(in the rows, 128 means zero)
One turn sends every row of this set to another row. A few are shown first. Where does it send the rows asked after them?
Z_829: [126 109 148 160 156 109 123 131 152 126  96 128]
Z_855: [112 142 121 120 125 133 142 118  77 124 137 140]
Z_389: [173 120 141  99 143 109 143 130 145 116 137 147]
Z_339: [172 118 147 120 144 103 142 151 143 117 121 143]
Z_12: [113 130  93 146 127 119 138 141 160 137 133 122]
Z_127: [106 139 112  95 134 123 119 112 117 102 102 100]
Z_663: [131 131 157 120 120 139 112 140  99 148 141 141]
Z_40: [132 138 151 111 118 145 113 138 103 145 141 148]
Z_851: [109 137 127 128 126 128 141 120  73 126 138 134]
Z_662: [105 137 117 112 136 119 118 131 115 103  89  96]
Z_916: [114 134  89 137 126 122 139 135 162 136 136 126]
Z_576: [132 130 134 146 151 124 129 140 163 117  86 151]
Z_149: [130 132 157 122 120 139 112 147 100 147 137 144]
Z_818: [133 129 124 104 150 134 130  89 166 119 123 152]
Z_366: [112 148 121 130 124 135 144 136  79 121 123 146]
Z_738: [173 124 142 107 143 109 143 144 145 114 127 150]
Z_726: [134 109 130 138 130  98 138 110 167 106  95 120]
Z_376: [112 131  90 133 126 120 138 126 162 137 144 124]
Z_220: [107 144 111 105 135 124 119 131 118  99  89 104]
Z_972: [128 107 138 118 152 118 124  79 155 127 132 130]
Z_338: [138 122 121 125 127 107 142 110 173 101  94 132]
Z_907: [103 132 116 103 135 118 117 112 113 104 103  92]
Z_352: [167 150 127 142 128 148 129 103  93 130 109 130]
Z_863: [167 149 128 145 128 147 128 107  93 130 106 129]
Z_903: [124  98 150 145 155 107 121  99 148 131 119 118]
Z_739: [167 105 153 116 146  96 139 131 137 123 137 129]
Z_912: [132 137 154 120 119 141 113 149 102 144 134 148]
Z_523: [107 146 108  97 134 127 120 121 119  98  94 105]
Z_823: [103 131 120 111 137 116 116 122 112 105  96  91]
Z_897: [112 149 119 121 123 136 144 126  80 121 130 147]
Z_482: [136 140 121 118 148 136 133 120 170 113 100 162]
Z_871: [110 124  97 149 128 113 135 137 157 139 135 116]
Z_910: [137 119 120 118 128 106 141 100 173 101 102 130]
Z_581: [108 122  98 145 128 113 136 128 157 141 142 113]
Z_330: [168 108 153 125 146  97 139 145 138 121 126 133]
Z_315: [136 117 125 134 129 102 140 117 170 103  90 127]
Z_490: [164 142 130 143 129 144 126  98  90 132 114 124]
Z_700: [109 135 129 136 127 126 141 129  73 126 131 134]
Z_521: [131 133 155 113 120 141 112 135 100 146 144 144]
Z_99: [169 111 148 103 144 102 141 123 140 120 142 137]
Z_144: [166 145 129 140 129 147 127  98  92 130 114 127]
Z_155: [110 142 126 137 125 130 141 138  75 125 123 140]
Z_353: [111 124  95 137 127 117 137 123 159 140 146 117]
Z_555: [165 144 131 148 128 144 127 108  91 131 107 126]
Z_895: [134 106 130 131 130  97 138  99 166 106 104 117]
Z_942: [133 141 151 115 119 146 114 145 103 142 136 150]
Z_680: [164 141 132 147 129 143 126 102  90 132 110 123]
Z_423: [135 111 125 121 129 102 139  93 169 106 107 122]

Z_907 goes to Z_127
Z_855 goes to Z_897
Z_576 goes to Z_829
And these:
Z_40 goes to Z_942
Z_680 goes to Z_490
Z_916 goes to Z_12
Z_738 goes to Z_339
Z_726 goes to Z_895

